128 stands for zero in the data rows.
Each row below has a hidden score, from 0 to 30, with 15 about the middle. What is it? The score is a weighted sum of the row's numbers plus the product of two more (or one squared), each taken from its middle value.
[113 103 133 120 127  75 136 121 105 145 133 141 143 131 144 114  97 156
 169] ~ 19
[123 122 141 116 161 117  89 144 149 102 123 143 146 119 140 145 104 100
 145] ~ 19
[116 145  98 101 131 139 167 157 152 107 111 101 108  82  96  96 133  92
 145] ~ 20
[178 144 127 144  89 130 129 138 154 122 159  92 174 203 142 162 130 108
 119] ~ 11
[115 161 167 127 145 184 135 191 119 101 121 145  86 165 131 174 118 129
  88] ~ 12
[127 130 134 116 151  70 167 131 180 105 145  69 134 106 177 145 126 159
 122] ~ 19
[150 131 113 124 112 130 173  97 132 149 112  95 174 172 119 138 131 175
 134] ~ 11
[108 185 194 147 118 120 172 114 146  91 130 153 149 130  68 102 152 107
 132] ~ 13
[ 85  98 111 189 138  54 143 104 125 163 154  85 124 120  95 113 106  93
 150] ~ 17
[125 125 150 126 103 122  72 177 132 171 152 169 165  98 104 125 110 127
 170] ~ 15
[119 133 178 126 144  91 110 103 152 183 104 173  65 109  82 111 179 182
 182] ~ 19
[143 140 173 135 186 106  74 171 117 176 148 179 131 101 211 163 148 103
 132] ~ 8
[139 173 157 112 121  80 131  96 138 110 134 148 139  72  92 169 176  81
 183] ~ 12
[139 107 101 109 137 113  89  87  97 143 113 161  86 132  93 139 146 124
 101] ~ 20
[135 161 119 183 191  81  57 142 140  90  94  88 117 150 144 133  44  73
 143] ~ 21
[158 108 164 140  92 144 103 117 109 110 129 133 124  82 129  88  80  99
 196] ~ 16
[150 117 120 114 147 148 167  82 143 102 157 101  87 108 120 104 111 216
 127] ~ 20
[154  91 124 159  75 135 110 125 169 144 123 125 146 138  47 137 145  94
  94] ~ 12
[ 83 137 177  97 126  99 103 160 130 189 147 112 110 112 152 140 153 149
  99] ~ 7
[ 82 158 128 140 181 110 106 141  91 127 160 136 133 138 132 116 149 105
 142] ~ 14
[135 138 144 121 141  81 177 135 183 107 125  56 136 116 197 133 132 133
 138] ~ 15
[ 72 137 111 123 179 149 165 110 119 169 133 146  87  92  94 104 143  87
 135] ~ 11
[173 154 148 162 167 181 120  91 147 108 107 118 132 100 167 192 176  74
 185] ~ 6
[149 178  71  58 100 124 129 146 125  95  79 109 170 160 135  82  96 115
 114] ~ 16
[114 106 137 110 164 126 132 110 130 128 117 120 121 142 147  91 160  94
 203] ~ 15
[106 128 154 163 177 105  83 139 146 147 127 105 132  60 124 100 126 137
 138] ~ 15
[102 107 145 171  95 175 155 198 109  81 105 100 166  93 138 138 118 167
 115] ~ 18
[111 110 163 154 120 140 145 128 159 130 106  91 113 113 107 147 139 154
 120] ~ 14
[181  68 141 199 139  86 160 133 110 214 114  95  87 133 123 116  70 114
  94] ~ 10
[119 130 142 138  61 116 142 152  83 168 141 161 107 168 160 149  96 140
 205] ~ 13
[127 105  87  96  90 162 138 137  92 154  90 158 109 181 118 108 129 104
 129] ~ 14
[156 122  83  88 141 112  64 113  92 113 127 146 108 130 106 152 140 133
 129] ~ 22
[143 109  66 155 128 168 105 106 133 181 176 143  85 143 124 114  95 108
 162] ~ 18
[132 135 123 171 137 119 110 109  92 176  83 123 132 149 124 135 148 167
 138] ~ 17
[108 193 188 151 123 119 162 134 134  77 142 134 123 117  95 113 177  84
 133] ~ 7
[ 68 130 123 174 149 113 147  73 178 108  91 111 118  84 129  95 109 135
 131] ~ 26
[119 175  80  84  79 156 153 137 137  85 105 111 186 147 133  76  77 128
 118] ~ 14
[226 149 156 103 185 107 114 118  94 168 117 144 177  93 121 111  93  69
 114] ~ 9
[129 126 182 118 167 123 133 124 121 106 133 101  93 141 146 166 154 206
 121] ~ 16
[108 105 105 132 151  98 131  98 157 179 144 152 140 128 114 122  81 146
 121] ~ 18
[ 84 150 139 119  71 138 111 192 143  98 104  75 106 136 156 108 204 116
 154] ~ 9
[122 115 126 127 143 113 152  88 130 131 131  55 105 142 178 143 110 106
 112] ~ 11
[127 156 116 110 127 146  98  94 119 149 117 102  93 155  97 215 123 129
 142] ~ 14
[139 122 104  94 123 131 143 168 115 179 113 121 113  92  79 164 156  59
 151] ~ 23
[168  98  70 159 135 163 142 103  86 179 168 145 112 169 150 167 130  85
 162] ~ 15
[123 106 124 103 127  82 120 119 115 148 140 154 171 106 137 120  93 172
 138] ~ 20
[169 160 118 126 180 133 136 167 120 143 140 127 144 137 149 100 106 119
  96] ~ 13
[113  76 128 135 133 164 116 152 101  84  33  89 158  93 184  99 171  90
 108] ~ 19
[ 69 140 105  74 181 140 149 100  62 158 212 157 115  92 129  97  88 117
 129] ~ 18
[186 154 133 106  73  65 124 147 127 112 144 136 122 118  94 102  83 121
  98] ~ 17
[136 109 132  86 123 143 119 150 128 156 118 162 123  96  86 143 148  91
 158] ~ 15
[127 117 149  94 124  99 112 139  95 109 128 145 165 114 134 129 116 173
 142] ~ 20
[134 102  83 104 103 169 147 135  78 153 103 166 113 180 117 118 136 102
 123] ~ 13
[124 171 149 120 123 125 119 143 100 113 103 114  87 101 112  95  79 137
 194] ~ 17
[104 126 184 117 166 132 128 109 124  89 134  98  84 155 150 150 158 203
 104] ~ 20
[125 150 110 113 181  84  93 141  79 131 199  89  92 142 147  98 135 139
 126] ~ 25
[107 133 158 134 120 110  85 152 119 182 155 154 168 109  90 137 101 120
 153] ~ 13
[145 167 134 147 124 127 114 157 131 128 100 142 151 152 122 141 155 125
  91] ~ 10
[111  85 120 104 124 145 156  84 123  89 150 114 184 101 136 193 133 145
 120] ~ 18
[117 159  91 110 132 160  98 116 105 167 115  90 107 153  86 214 107 116
 148] ~ 17
[ 97 127  93 158 134 128 130 108 129 112 173 108 133 128  99 114 102  77
  79] ~ 14
[137 123 147  84 168 121 105 124 113 137 133 152 113 152 154 132 133 142
 113] ~ 15
[112 125 171  53 125 137 148 114 133 142 157 158 121 157  97 187 166 181
 134] ~ 14
[108 185 199 140 130 127 163 134 125  93 124 147 139 123  93 119 170 119
 142] ~ 11
[159 122  89  96 188 122 127 107  90 131 141 143 122 101  56  84 176 142
 130] ~ 20
[172 108 123 163  85 107 125 125 121 145 123 147 126 145 123 159 149 128
 166] ~ 13
[ 71 188 125 175 133 164 148 112 139  93 202 143  83 151 157 138  87 104
 209] ~ 15
[104 175 117 119 154 165 110 140 164  98 163 184 116 117 147 185 130 113
 114] ~ 15
[131 116 146 123 148 153 160 142 128  71  96 141 108 130 127 148 129 133
  90] ~ 20
[141 146 146 102 166 147 198 138 123  98 107 145 125 158 143 110 170 175
 129] ~ 13
[ 62  98  87 106 138 161 140  90 131  71 197 153  90 147 139 124 118 119
 135] ~ 23
[ 88 139 127 129 177 179 146 136 131  99 159 114 117  89  81  99 141 118
 142] ~ 16
[129 149  90 123 178 105 102 143  96 133 196 105 104 113 120 100 120 120
 124] ~ 27
[118 174 105 169 103 182 146  80 110 147  68 128 150 114 102  94 112  97
 122] ~ 18
[181 139 113 130 136 174 132  65  63 175 112 156 154 120  85 158 102  88
 129] ~ 11
[116 123 110 131 150 172 186 141 172 140  82 133 163 104 108 166 118 113
 119] ~ 12
[ 74  85 203 118 110 131 141 165 100 130 109 177 132 110  80 186 101 101
 153] ~ 20
[174  72 139 191 144  89 158 163 115 220 149 142  89 149 102 106  69 116
  88] ~ 12
[ 54 162 196 172 121 161  98 157 120 179 152  72 174 154 115 131 125 152
 135] ~ 4
[131  91 176 124 116 155  80 148 102 139 138 177 143 154 140  88 154 139
 150] ~ 18
[108 170 209 135 137 183 142 179 133  99 110 150 119 148 106 200 110 144
  78] ~ 16
[119 115  81  91 116 153 184 122 137  62 179 171 143 159  47 155 156 157
 109] ~ 24
[156 112 174 165 139 127 146  93  67 168 128 108 115 126 103 105 146 130
  97] ~ 12
[ 98  85 110  82 103 112 126 117 193 151 135 156 173 193 136 191  56 111
  98] ~ 19
[136 157  99 110 153 105 102 142  80 142 199  98  97 121 136 104 134 156
 116] ~ 22
[167 187 116  89 137 131 172 104 184  87 173 172 199 152 143  49 170 160
  97] ~ 10
[184 133 126 183 176 132  97 102 179 129 172 150 111 132 100 143  82  67
 160] ~ 19
[108 117 109 101  88 181 119 119 126 105  97 170 130 120 117 121 149 170
  93] ~ 29
[191  95 139  89  97 121  70 185  97 111  89 116 176 119 163 140 106 137
 114] ~ 17
[ 43 156 102 122 131 107  67 167 138  65 123 105 137 130 131 111 115 116
  66] ~ 20
[109 110 159 167 103 140 113 134 156 113 120  84 114 104 110 154 145 141
 110] ~ 14
[152 161 111 117 129 158 141 120 120 143 142  88  93 162 131 122 139  96
 180] ~ 16
[198 142 151 140 177  92 118 125 112 144 117 126 185  87 116  98  80  62
 100] ~ 10
[160 126  63 178  89 202 117 172 116 116  99 131 117  85 139 126 136  77
 139] ~ 12
[124 156 165 161 130  66 179 179  59 120  97 100 135 117 142  91 122 125
 167] ~ 11
[140 130 140 109  96 130 155 145 107 197 144 147  97 168 169 146 103 158
 192] ~ 12
[145 136 143 147 110 117 107 123 146 137 112 140 154 176 149 145 125 140
  89] ~ 14
[123 113 106  82 107 149 138 109 137 112 120 176 110 138 131 121 148 166
  96] ~ 21
[129 172  64  74  92 139 140 149 132  90 112 108 156 171 148  66 117 117
 116] ~ 16
[106 112  98 187 119  67 162 110 117 155 138 103 142 105 100 107 107 100
 123] ~ 14
[131  95 139 111 111 130 117 125 155 122 165 121 186 155 131 122 164 104
  86] ~ 10
[103 178 168 130 163 199 116 127 124 113  63 155 110 153 166 125 139  91
 102] ~ 19
[141 110 127 137  95 143 124 131 135 125 177 119 201 143 193 121 154 181
 103] ~ 10
